Each row is where one point has got to under a steady rotation. How many steps took it there?
The counts run from 0 to 723.
[-10.8  16.4  20.0   6.7   2.9  -3.1  18.7 -13.7  12.9   9.5 -11.4  -6.7
  -8.6  32.8 -20.9 -23.2 -51.2 -17.7 -10.0 -23.3   6.6   8.0  -5.6 -12.7
   7.9  -1.8  -1.9  25.5  15.9 -11.2  -6.2  21.9 -15.1  16.4  -5.0   9.5
   8.4   5.0  34.3 -30.8  14.0  16.4 -12.0 -16.0 -19.0  -5.5   3.9  -9.7
 -24.7 -30.1  20.7 -11.5] : 211
[-13.7  21.8  53.4  28.0  -5.4 -10.4  20.9 -18.4   0.2  18.3  -9.2 -19.1
  -9.1  21.3  -7.5 -35.9 -22.0  -5.2 -17.3   1.5  11.2   3.6   0.2 -19.5
  -6.0  -9.5  -6.0  -1.8  23.6   1.6  13.8  12.8   8.3  19.2  22.3   7.8
 -13.4   3.3  16.8 -12.6  11.2  19.7 -30.1  -9.4 -20.2 -16.1  12.7 -17.5
 -16.7 -10.7  30.9   5.9] : 1
[-16.7  18.4  16.9  26.3  14.3  -3.1  26.7  -6.0  -9.6  32.0 -26.3 -12.2
 -13.2  13.1  -1.0 -45.2 -21.7 -16.5 -19.9  -1.5  -3.8  23.6  -2.6  -8.7
 -19.5   0.7  16.1  -1.3   6.9  -9.3   3.1   2.3  17.1  18.9  12.1   3.8
  12.5   6.0   6.8 -18.1   7.5  31.8 -28.2 -11.7 -20.9 -33.6  11.2  -9.0
 -15.7 -18.6  16.6 -15.1] : 294
[ 10.7   9.0   3.7   5.9 -11.9  -2.9   2.5  -4.6  -2.7  12.8 -15.9   1.1
 -26.2  -4.9 -43.5 -32.3 -36.6 -11.4  -1.4  -0.2   4.5   0.3 -35.1   3.7
  -1.5  -9.8   8.4  16.3   6.6 -14.5 -14.8  23.0  -5.5  23.0 -16.7 -12.3
  16.3  -5.6  17.0 -32.8  -5.2  25.8  -9.7 -18.9 -38.6 -20.3   7.8   2.8
 -29.8 -28.0  -0.7  -1.6] : 198
[  5.5  20.4  11.9  12.2 -15.3   0.7   7.7 -14.5 -11.5   9.3 -17.1  -4.9
 -16.1  19.5 -31.6 -40.1 -18.5   4.5  -2.4   2.0  12.3 -11.1 -17.1  -7.1
  -0.5 -24.1 -10.6  -6.4  13.7  -4.4 -16.6  20.4 -24.0  10.3   0.5  10.0
  10.5   3.5  26.8 -32.0  42.2  26.4 -16.4 -18.7 -24.8  -1.7   1.8  -9.7
 -26.6 -24.5  12.4   3.5] : 660
[ -9.7  22.5  10.3  23.5  18.8  -6.1  24.0  -9.8  -2.8  38.5 -21.3 -21.7
 -11.5   7.1  -3.1 -49.5 -24.2 -12.4 -25.4   8.2 -10.9   5.6   5.1 -11.3
 -15.6  -5.5   3.7  -0.4   2.2  -7.3   5.4   5.7  15.0  22.4   9.8   6.9
   9.2  14.1  21.1 -23.4  15.0  31.1 -26.5  -8.6 -12.6 -29.7   7.8 -10.8
 -19.1 -15.5  24.2 -23.7] : 513
[ 17.2  14.4 -14.8  23.7  10.7  -2.5  24.3 -12.5   8.4  12.4 -32.4 -14.0
   1.0   4.8  -3.8 -19.2 -12.5  12.4 -20.1  -1.8  14.2   5.6  -4.8 -25.8
 -30.1 -25.0   6.0 -21.0   4.3 -12.5  24.1  18.7 -13.5  18.4  13.6  -5.6
   5.8   5.7  26.8 -26.2  -1.2  27.7 -22.5 -22.9 -29.7 -24.9  12.3  -7.6
 -14.9 -25.1   8.0 -21.7] : 318
[  1.6  23.6  -6.6  26.3  10.7  -5.5  -2.2 -19.3  -1.5  26.7 -23.8   3.1
 -12.8  32.9   2.7  -8.8 -40.3  -1.5 -17.5 -14.3   8.1   7.6  11.8 -27.4
 -15.8 -18.6 -22.8 -13.9  23.2   2.3  -0.4   6.6 -10.9  -3.8   8.0  15.1
  23.4  -0.1  30.9 -27.0   8.8  13.5 -10.1 -14.2 -22.9 -12.8   3.3 -24.5
 -22.5  -3.4  34.3 -17.9] : 454
[ -0.8  15.5  32.5  21.4 -16.1 -12.6  -0.7  -8.4   6.8  12.5  -1.0 -28.9
 -21.2 -12.9 -11.4 -48.8 -10.9 -26.7  -7.5  31.9  -8.6  -1.2 -26.5  -3.5
   2.9  -4.7  -8.5   4.9  14.9  -9.5  -6.5  24.4  10.8  25.5   6.1  -3.3
  -9.2   3.4   9.9 -12.9   9.0  40.9 -19.5   0.5 -36.9 -26.7   2.4 -11.3
 -12.0 -13.1  13.7   5.6] : 281
[ 22.5  17.2 -35.7  20.1   5.6 -15.0 -10.7  -7.2  -2.7  30.9 -24.2  -4.1
 -16.1  -6.7 -13.8 -17.7 -15.7  -8.3 -18.0   6.0  -7.8  -6.5  -8.3 -12.1
 -22.7 -19.3 -17.3  -5.2  15.6 -10.6  -3.5  12.3  -6.9  11.3   0.5  -7.5
  35.9   3.5  20.8 -34.3  -2.7  30.4   3.4 -13.7 -40.9 -22.2  -4.5 -16.2
 -13.0  -7.5  16.7 -17.3] : 174
[  2.5  19.2  -5.2  10.8  -8.5  -8.1   4.6  -0.2  -9.2   9.7 -12.2  -9.9
 -11.8  12.0 -34.6 -41.5 -21.7 -25.0  -2.1   3.1   0.3   0.5 -16.1  -3.5
   5.0  -9.5  -6.4  26.5  13.1 -18.3 -13.7  24.1 -23.3  11.0 -10.7  10.7
  20.0   5.4  16.7 -37.6  31.4  30.5  -3.0 -12.3 -35.5  -7.1  -1.5 -11.5
  -7.7 -32.1   9.0  -0.5] : 71
[  3.3   4.9   9.5  33.5 -23.5  -6.2   4.7 -18.5 -10.9   3.9 -14.5  -9.8
 -12.0  15.1 -13.5 -30.2   2.1  12.7  -4.3  12.2  13.2  -4.1 -12.9 -22.7
 -13.2 -39.1 -17.2 -39.6  19.9  -6.1   1.2  24.0 -17.5   5.5  12.6  -5.0
  -0.1   5.5  15.0 -20.7  18.3  30.8 -25.0  -8.5 -38.0  -7.4   6.3 -22.0
 -18.6 -14.6  11.4  11.2] : 239
[ 13.0  24.2  -3.1   7.4 -18.6   7.2  -5.3  -4.6  -2.1  -5.9 -27.9  -1.8
 -28.0   4.8 -11.1 -34.9 -43.2  -6.4   3.6  -4.6   8.5  -9.9 -28.7 -16.3
   8.6 -11.7  -7.7   0.2   7.8   2.9 -19.2  17.7  -8.9   9.4 -10.4   1.3
  13.6  -7.5  21.4 -25.8  15.5  38.3 -10.2  -8.1 -27.8 -12.3  13.7  -1.5
 -42.3 -28.5  -1.4  -9.6] : 569
[ -0.6   8.0  -5.3  25.0  23.0 -10.1  15.6 -13.1   7.6  23.0 -16.2 -14.2
  -7.4 -14.5   1.7 -21.6 -28.9 -11.7 -27.4   1.1  -1.9   9.3  -7.9 -16.2
 -25.8 -13.4   8.5  -7.3   5.4 -13.1  17.7  11.3  11.1  24.4   3.7 -14.5
   0.5   5.1  16.4 -22.8 -36.3  30.3 -21.4 -13.6 -34.6 -40.6  12.1 -16.5
 -12.9 -16.7   8.1 -17.9] : 403
[ 20.0  16.1 -11.6  32.2 -17.7 -14.8 -21.7  -7.2   1.5  -4.9 -14.7  -6.1
  -7.7  -4.5   4.5  -9.0 -21.8  -0.3  -5.6   7.5  20.4   2.1  -8.4 -32.3
 -16.1 -18.0 -30.6  -9.7  29.6  -6.1  18.4  21.3 -11.9   3.0  16.2  -0.4
  14.4 -13.6  11.6 -20.4 -16.2  26.6  -1.5  -4.5 -59.9 -20.1   5.3 -28.4
  -7.3 -12.4  13.4   8.3] : 687
[-11.7  -3.8 -10.8  23.6  -2.5 -11.0  -0.3 -15.9 -11.3  25.5  -8.9  -4.0
  -8.3  30.0 -21.6 -26.6 -18.1 -20.9 -15.0 -10.1  -6.4   7.4   2.2 -14.8
  -8.6 -32.3 -24.6  -6.4  15.9 -19.5 -15.0  21.5 -27.4  -1.5  -7.0   5.8
  18.7  15.8  22.7 -28.0  18.7  30.0  -4.0  -3.7 -28.5   0.1  -5.1 -41.6
  -5.2 -15.3  23.1   3.8] : 162
[  4.8   4.2   7.7  19.3 -13.5 -16.1  -3.6 -17.9 -11.5  26.6 -12.8  -3.5
  -7.9  27.6 -45.7 -12.3  -9.5  -1.1  -8.4  -9.8   1.7  -1.7  -6.1 -12.1
 -23.2 -27.3 -11.8  -9.4  23.0 -18.1  -4.3  18.4 -24.7  18.6   0.5  -2.7
  19.9   0.3  33.1 -33.6  10.0  13.3  -3.1 -19.3 -36.8   0.4  -8.9 -23.0
 -12.1 -10.8  30.1   9.1] : 533
[ 12.9  26.2   9.2  33.1  -8.9  -7.9  11.2 -16.8 -12.4  10.0  -9.2 -11.5
  -7.9   2.0  -4.3 -32.3 -18.6   7.3 -13.0  24.6  26.5  -0.3  -0.2 -23.0
 -11.0 -20.3 -12.6 -18.1  32.3   8.4  20.4  16.0  -6.8   1.2  19.6  16.2
   9.8 -17.8   1.8 -19.2  12.6  19.0 -30.9 -13.0 -49.4 -27.9  16.7 -14.3
 -10.4 -14.1   6.6   8.3] : 451
[ 11.1  35.5  13.0  10.7   1.7  -4.4   4.8  -5.3  -4.4  22.7 -29.9   0.8
 -27.7  26.4 -10.4 -23.9 -45.1  -8.5 -10.0  -9.9  15.0   8.7  -2.6  -9.4
 -10.7   9.3  -5.4  12.7  24.2   3.0  -0.2   3.2   5.4  12.4   9.3  19.8
  28.5 -19.7  20.1 -29.3  10.5  16.7  -7.3 -16.7 -27.4 -20.3   7.2  -0.6
 -31.7 -11.0  30.2 -13.1] : 436
[ 15.7  16.5 -15.7  20.7 -18.5 -12.8 -32.1   6.3   7.0   4.3 -17.4  -2.8
 -31.2  -3.5  -6.6 -16.6 -33.2 -15.3   2.4  -3.3   4.0   1.1 -28.2 -18.4
  -7.1   0.3 -25.3  12.6  21.7  -6.9 -11.3  15.3   2.8  14.8   0.1  -4.7
  21.9 -10.1  21.7 -29.7 -15.3  33.7  10.2   1.6 -49.4 -20.8  -3.6 -12.7
 -19.0 -10.7  14.1   2.1] : 485
[ 20.9  16.6  -9.2  21.1  -0.2  -7.1   4.4 -15.7  -3.8  23.6 -22.2   2.4
 -22.7  -4.1 -24.3 -12.3 -32.1  11.7 -17.8   6.8  15.5   1.8 -18.7  -6.5
 -20.6 -26.0   0.3 -26.0  21.3   0.7   0.1  20.4  -7.6  13.2  -8.6  -8.8
  21.2 -13.8  21.9 -28.4 -19.6  13.9 -20.3 -22.7 -43.4 -30.8   4.9  -5.6
 -26.3 -17.3   4.2 -10.3] : 544
[-29.4   3.4  17.3  25.0  -1.0  -9.1  18.5 -10.3  11.0  21.1  -1.9 -12.2
  -7.8  11.9 -12.9 -50.5 -11.4 -22.5 -16.6   9.1  -8.3  13.9 -11.8  -9.9
   3.1 -15.4  -8.8   5.2   1.2 -23.2 -12.0  28.4  -9.8  25.5  -1.8   0.8
  -7.5  21.5  25.4 -22.8  24.6  36.6 -22.0 -12.6 -23.3 -16.0  -4.4 -16.4
  -8.7 -25.8  10.1  -5.0] : 69
[ 15.4  30.4   9.5  16.4 -22.1 -13.9  -5.7  -0.6  -5.8   7.5 -25.5  -4.3
 -14.8  22.2 -15.6 -26.3 -22.9   0.9   6.0  -3.9  23.5   1.1 -10.5 -18.4
  -7.0  -1.0 -17.6  12.2  31.0  -2.3   3.5  13.1 -13.9   8.3  15.8  20.7
  21.0 -19.0  18.7 -29.6  29.9  18.8   0.8 -14.4 -42.1  -9.2  10.0  -6.3
 -16.4 -17.6  21.5   4.6] : 5
[ 34.4  32.4  -6.1   7.5   0.5  -8.8  12.1  -9.7 -22.4  19.7 -26.2 -17.4
  -3.5  11.5 -26.3 -21.3 -27.6  -5.4 -10.1 -11.1   9.7  -8.4   1.7 -14.6
 -24.4  -4.7   2.8  12.5  22.1  -7.4  17.0   3.5  -7.0  11.3   9.7   7.3
  33.0  -6.3   2.8 -34.2   5.3  16.0  -2.7 -14.2 -37.4  -7.9  21.1 -16.7
 -16.7 -23.5  28.9  -9.8] : 90
[ -9.2  14.0  23.3  21.6 -22.0  -5.6   7.6  -3.3  -5.8  -7.6  -3.3 -20.6
  -3.0  13.5  -5.1 -45.6 -18.3 -20.1   4.1   4.3  14.6   9.6 -15.7 -24.1
  10.3 -15.0 -17.7  13.1  23.9 -11.5   2.1  21.0 -13.4   3.3  18.2   9.2
  -3.8  -0.6  -4.9 -16.7  22.8  36.3 -16.7   1.0 -39.2  -6.4  15.5 -26.4
  -7.8 -27.5  12.1  18.7] : 584
[ -0.2  21.5  30.1  12.3  -5.0 -10.5 -14.4 -18.0  29.8  -1.9  -3.0 -15.3
 -15.2  16.0   1.8 -14.3 -52.3 -16.4 -14.4 -10.4   2.4  -8.0  -7.0 -29.7
  12.2  -1.1 -22.5  17.6  24.3   4.7  -0.3  16.6  -2.9  16.3   5.9  -1.2
  -6.8   7.3  39.2 -16.6  -6.3  21.1  -3.8   0.8 -22.6  -9.2   1.3 -23.4
 -25.8  -7.8  31.6  -5.8] : 127
[ 29.6  11.6 -18.5   4.4 -10.3  -7.9  -5.7  -4.6  -7.1   8.4 -14.2 -20.9
  -2.2  -7.4 -33.9 -19.4 -20.3 -10.9  -4.6  -7.5  -1.4 -14.0 -21.5 -12.3
  -9.7 -22.4  -4.0  15.5  18.7 -20.8   0.3  19.6 -19.7  23.2  -9.4 -20.6
  20.7   5.5   9.6 -34.7 -13.2  30.2   6.9  -7.1 -49.3  -5.9   4.7 -22.7
 -12.7 -31.5  14.9  -1.3] : 181
[-18.5  15.3  34.6  23.1   3.6 -13.1  22.6 -13.1  23.0  15.9  -8.3 -14.2
 -11.6   3.0  -5.2 -25.1 -34.3 -15.4 -21.3  -2.2   5.6  12.0 -13.1 -11.4
 -11.8   4.0  11.0   6.4  12.0 -10.9  11.1  19.3  18.8  36.8  10.3  -5.3
 -12.6  -1.1  25.2 -18.5 -20.5  19.3 -27.5 -17.4 -26.1 -32.4   8.4  -6.2
 -21.7 -18.1  16.6 -11.9] : 202
[ 24.4  21.8 -26.1  15.3  -1.0   6.3   0.3 -12.4 -15.0   1.5 -27.2   2.6
 -11.4  16.7 -11.0 -15.1 -30.9   2.5 -10.4 -10.7  15.6  -4.4  -2.2 -25.7
  -8.6 -28.3 -14.7 -13.9  18.4   2.2  -4.0  16.0 -24.5  -8.0  -1.1   2.3
  31.5  -3.7  11.3 -35.5  10.9  24.4  -7.4  -8.0 -34.3  -6.9   9.6 -20.8
 -22.9 -25.5  10.4 -10.3] : 460
[ -8.7   9.3  15.4  22.0   6.3 -12.2  27.0 -13.1  -6.6  17.4  -6.4 -20.9
  18.0  33.8 -17.5 -25.6 -16.5 -15.7 -15.9 -14.9   9.2  13.4   8.7 -24.8
 -16.7 -13.3  -1.5  15.8  19.7 -27.9  18.8  17.6 -16.3  15.5  17.1   4.8
   1.1  10.2  13.5 -28.7  10.0  15.1 -16.0 -13.3 -32.8  -5.2   8.7 -32.7
   3.5 -25.5  28.9   0.9] : 304
[-14.9  26.1   1.6  32.3   5.1  -3.2   5.9 -13.0  12.4  13.2 -21.6  -5.2
 -26.1  10.6  24.0 -38.9 -31.2 -12.7 -16.1   3.4   1.0  15.6  -6.3 -22.8
  -1.6  -5.0 -15.1  -8.1   3.6   4.6  -8.4   9.4   7.4   7.2  10.0  15.5
   4.1   8.8  28.5 -14.6  19.5  38.8 -24.7  -4.9 -16.7 -32.2   6.8  -9.6
 -28.2 -12.7  13.4 -24.2] : 361
[ 19.4  17.5 -22.9  20.5 -14.6   1.7  -6.5 -10.9 -20.9   2.6 -34.1   2.1
 -19.0  21.9 -11.5 -17.9 -23.3   6.1   0.6 -16.5  18.6  -0.7 -13.7 -25.7
 -17.7 -26.2 -16.2 -19.1  20.4  -3.0  -6.7  12.6 -19.8  -2.2   1.7   0.6
  25.7  -4.3  10.1 -30.4  11.9  27.3  -6.5  -8.3 -38.1  -4.6  13.4 -17.8
 -28.1 -20.2  12.4  -3.8] : 241
[  2.6  26.2 -13.3  13.6   2.2  -8.0  -3.0  10.4  15.8  13.4 -26.9  -3.8
 -18.0   9.9  -1.6 -30.7 -31.4 -27.1  -4.8  -4.7  -0.4   8.4 -10.8 -11.0
  -2.9  11.7 -13.8  31.8   8.8 -16.0  -8.1  10.3  -4.3  15.7   7.4  16.6
  26.9   4.1  25.2 -28.6  18.6  36.4   5.4  -7.4 -32.9 -26.1  -0.5  -5.1
 -13.4 -20.1  12.8 -22.1] : 503
[  9.4  19.3 -22.3  29.3  13.1  -0.6  14.7 -14.3 -17.7  23.2 -25.8 -18.5
  -2.8 -10.9   3.6 -36.2 -15.5  -8.9 -22.7  14.6  -2.8   6.3  -1.2 -20.2
 -23.1 -26.2  -0.8 -18.5   6.5  -3.1  10.4   7.4   4.0  -0.8   7.2  -1.8
  20.8   6.5  -5.7 -24.8  -4.3  39.3 -21.6  -3.7 -37.7 -28.5  14.6 -20.4
 -12.5 -18.8   5.2 -18.6] : 604
